In the rows, zero is written as 128.
Where one turn sends some rows of the set: a few examples, then the rows asked
Lezom: [109 108 131 125 130 138 130 152 164 122 131  97  92 122 152 117 118 139
 129 136 155 126 136 108 141  92 110 125 134  83 145 128 149 122 130]
pev: [153 127 158 111 146 127 110 111 104 108 117 162 127 136 125 154 121 119
 152 131 107 134 125 132 106 123 130 129 146 117  97 137 130 111 149]
gubat: [114 146  78 128 104 120 139 146 114 147 125 118 140 127 129 105 130 132
 141 121 106 124 163 135 132 145 132  93 114 151 144 136 120 175 132]
poma: [155 124 166 108 151 121 117 120 110 110 124 150 124 144 127 159 134 109
 148 127 114 142 119 133 113 122 134 135 143 126  98 129 123 113 153]
tob: [115 150  74 132 102 125 136 142 115 148 125 118 134 126 129 102 130 133
 140 122 109 120 159 134 132 146 135  99 117 151 137 136 123 180 133]
fil: [157 129 163 113 148 126 114 117 109 111 124 151 119 144 127 156 134 108
 146 129 115 137 113 131 113 122 135 142 145 127  92 130 125 119 154]
palet: [103 122  77 142 100 127 137 149 144 154 133 111 123 120 144  90 123 151
 120 143 143 112 137 131 141 123 127 117 126 146 155 140 127 161 115]
nov: [119 151  87 130 100 122 139 145 115 151 130 114 134 119 132 101 131 132
 137 126 109 118 157 132 134 143 132  93 114 161 141 134 111 177 126]
Vib: [118 153  80 133  99 126 137 142 114 150 127 116 131 121 131  99 130 133
 137 126 110 116 154 133 132 144 135  99 115 158 136 135 116 180 129]
mamu: [ 94 113  71 135 107 121 138 154 144 150 130 114 133 129 141  99 123 152
 126 137 137 124 150 135 143 125 126 108 126 134 165 141 134 154 121]
maf: [ 99 114  82 133 105 116 142 157 145 153 133 110 133 123 144  98 122 151
 124 138 138 122 150 134 145 121 122 103 122 143 169 140 123 149 114]
boz: [ 98 119  66 141 103 127 135 149 143 151 131 115 126 128 142  93 123 152
 123 139 141 118 142 133 141 126 128 117 128 137 156 142 137 161 122]
Bap: [154 125 171 105 147 120 114 115 105 109 120 157 131 131 126 156 121 119
 152 131 107 135 128 132 107 120 126 121 142 124 104 137 120 104 144]
gufu: [157 126 174 107 150 119 119 121 111 113 126 148 125 139 129 159 135 109
 147 128 113 140 119 131 115 119 131 132 142 132  99 129 115 110 149]
Kup: [112 112 133 130 126 141 130 149 164 125 132  95  86 119 154 113 118 138
 126 139 157 121 130 107 139  91 113 130 134  88 140 128 147 125 127]
Zefa: [162 135 172 117 140 130 110 110 104 114 121 157 117 123 130 145 122 117
 146 139 112 122 112 128 105 120 130 133 144 132  92 134 116 116 140]
pegaf: [111 107 137 123 129 136 132 153 165 124 133  94  90 119 154 115 118 138
 128 137 154 125 136 109 142  90 110 123 132  88 147 127 145 121 126]
laso: [157 133 160 117 142 133 107 108 104 109 118 162 120 132 127 147 122 117
 149 135 112 126 115 130 104 123 132 137 148 121  90 136 128 118 148]
gul: [160 132 169 116 146 128 114 117 109 113 125 149 117 137 128 153 134 109
 144 132 117 133 110 130 113 121 135 142 145 133  91 129 119 119 150]
feba: [159 130 180 109 142 123 115 116 105 113 122 155 125 123 129 150 122 118
 148 136 109 128 121 129 108 118 126 123 140 134 101 134 110 108 138]
rosuk: [116 147  85 126 102 119 141 147 115 149 127 113 138 122 130 104 131 132
 139 123 106 122 162 134 134 143 131  89 113 157 145 134 114 172 128]
Sagos: [109 109 129 128 128 141 129 150 164 122 131  97  89 123 152 115 118 138
 129 138 156 123 133 108 140  92 113 130 135  83 141 128 152 126 130]
zepip: [112 111 138 127 127 139 132 152 165 126 133  94  87 117 155 113 119 138
 127 140 156 122 131 107 141  90 112 126 133  91 144 127 143 122 124]
pabe: [161 130 176 112 147 123 118 120 110 114 127 146 118 135 130 154 135 109
 144 131 115 135 113 130 114 118 132 136 143 136  96 128 112 115 148]
kebo: [103 120  86 137 102 120 141 155 145 156 135 108 127 116 145  93 124 151
 121 142 140 115 142 131 144 121 123 108 123 150 162 139 118 155 111]

tob turns into gubat
fil turns into poma
And these:
pegaf turns into zepip
boz turns into mamu
Bap turns into feba

Where one turn sends some rows of the set: a few examples, then the rows asked
rinas: [116 150 130 100 114 119 108 126 142 130 150 113 147 142 129 131 141 125
 111 123 142 144 124 143 194 126 150 111 100 119 117]
kuli: [131 130 114 115 122 123 102 125 132 141 160 132 146 133 136 130 138 122
 123 127 148 127 113 129 204 146 128 110 104 126 133]
resor: [173 130 136 108 149 112  74 120 124 130 140 121 128 145 132 121 135 108
 165 133 128 117 120 110 148  92 158 110 124 129 134]
Vip: [122 121 111 121 113 112 132 113 138 127 119 147 123 142 143 129 124 103
 139 126 214 139 105 126 118 121 100 110  93 118 105]
vok: [170 131 115 120 145 110  74 134 128 138 134 122 131 137 154 117 135 103
 156 124 132 137 143 113 157  77 149  95 142 132 132]
vos: [116 123 119 117 113 109 133 118 144 123 121 142 131 148 147 127 121 103
 141 125 212 147 121 133 116 119 108 103  85 109 103]
Zilu: [162 130 115 123  87 117  89 119 118 139 123 133 128 136 176 121  98 139
 135 134 129 149 122 132 100 134 119 110 121 171 141]
zigo: [161 136 116 119  94 111  82 132 119 134 109 136 102 140 145 126 109 107
 140 124 125 157 119 138  82 141 101 100 122 151 148]
nar: [169 131 133 107 144 110  78 136 119 134 134 116 116 146 134 119 129  86
 164 125 130 124 135 117 154  85 145  97 140 132 136]
pela: [126 124 127 119 104 119 128 115 143 138 115 135 125 133 142 122 105 110
 140 135 221 133 107 136 133 111 112 108  97 141  92]
Peb: [ 91 142 144 162  82 129  99 135 137 146  72 117 120 124 139 134 110 118
 167 128 149 148 122 123 134 121 130 113 117 121 170]
loma: [125 141 129 105 123 126  98 139 146 142 151 128 132 117  99 137 144  98
 131 122 150 144 118 127 182 151 131 101 114  97 124]
kesov: [ 90 136 141 162  89 127  99 131 125 147  69 119 113 135 137 137 119 118
 161 127 144 148 121 113 131 126 126 118 111 123 169]
Kapo: [151 130 139 103  93 118  95 123 120 130 133 131 125 134 143 134 106 120
 149 132 124 155 125 118  70 155 128 112 119 129 141]
goti: [117 144 124 100 112 125 112 138 125 145 141 115 117 127 111 136 142  94
 111 117 148 141 116 128 194 130 128 109 134 126 117]
Gepo: [128 147 111 116 129 112  89 133 137 137 126 126 117 149 114 129 156 106
 107 114 140 151 118 145 190 130 119 100  94 122 124]
sopif: [156 150 126 119  84 119  78 136 146 142 107 126 119 111 145 123 101 122
 138 130 133 177 131 141  81 125 128  97 133 144 125]
Tam: [ 91 140 142 165  88 125  97 126 135 142  71 117 128 138 150 133 116 135
 159 129 143 150 125 122 134 119 138 118  99 125 167]
Rosi: [ 86 135 148 156  81 131 109 126 124 146  80 113 127 132 149 137 109 128
 162 131 147 141 122 111 137 123 139 124 116 129 166]
damog: [125 125 115 121 107 113 131 111 138 130 113 142 118 141 143 126 116 106
 136 130 217 132  98 135 128 113 101 112  97 137 101]
losos: [ 88 135 149 156  85 128 106 127 129 139  85 118 130 135 145 138 111 124
 171 131 145 139 121 116 132 132 135 120 107 116 176]
mapa: [121 127 134 114 104 117 128 124 148 137 113 131 127 135 140 121 103 103
 141 132 220 145 122 140 128 109 117 100  94 129  89]
depab: [ 95 136 136 168  86 126  98 127 131 143  75 121 126 137 154 131 111 130
 164 130 146 139 119 124 142 123 127 116 105 132 176]
febir: [152 147 131 112  87 110  86 123 141 119 125 126 140 141 162 122 101 139
 142 132 123 163 131 152  81 131 136 103 102 139 140]
kolo: [119 124 127 118 111 112 125 124 153 132 116 138 133 140 144 123 112 105
 142 128 217 153 130 136 121 115 115  97  85 115  93]
nog: [147 140 136 102  72 124 105 132 121 136 131 118 124 118 158 127  87 117
 142 132 134 151 124 133  91 130 129 109 151 156 135]
Vize: [164 146 119 113 141 113  79 125 141 123 137 123 131 124 131 126 147 103
 159 125 130 137 118 112 136  78 157 108 149 110 131]
zafoz: [157 142 118 109 133 110  91 130 133 120 146 116 140 137 155 122 137 103
 157 122 130 134 134 119 150  71 158 103 151 118 137]
Pevi: [136 149 108 127 119 123  83 139 159 149 133 129 133 113 120 124 141 115
 117 122 153 151 118 148 202 126 125  94 112 125 119]
pelu: [170 148 125 113 144 106  72 121 139 116 132 121 125 144 129 121 144 106
 159 128 125 125 111 130 142  77 154 107 127 122 138]

nog turns into sopif
nar turns into vok
kolo turns into vos
And these:
depab turns into Rosi
goti turns into Pevi

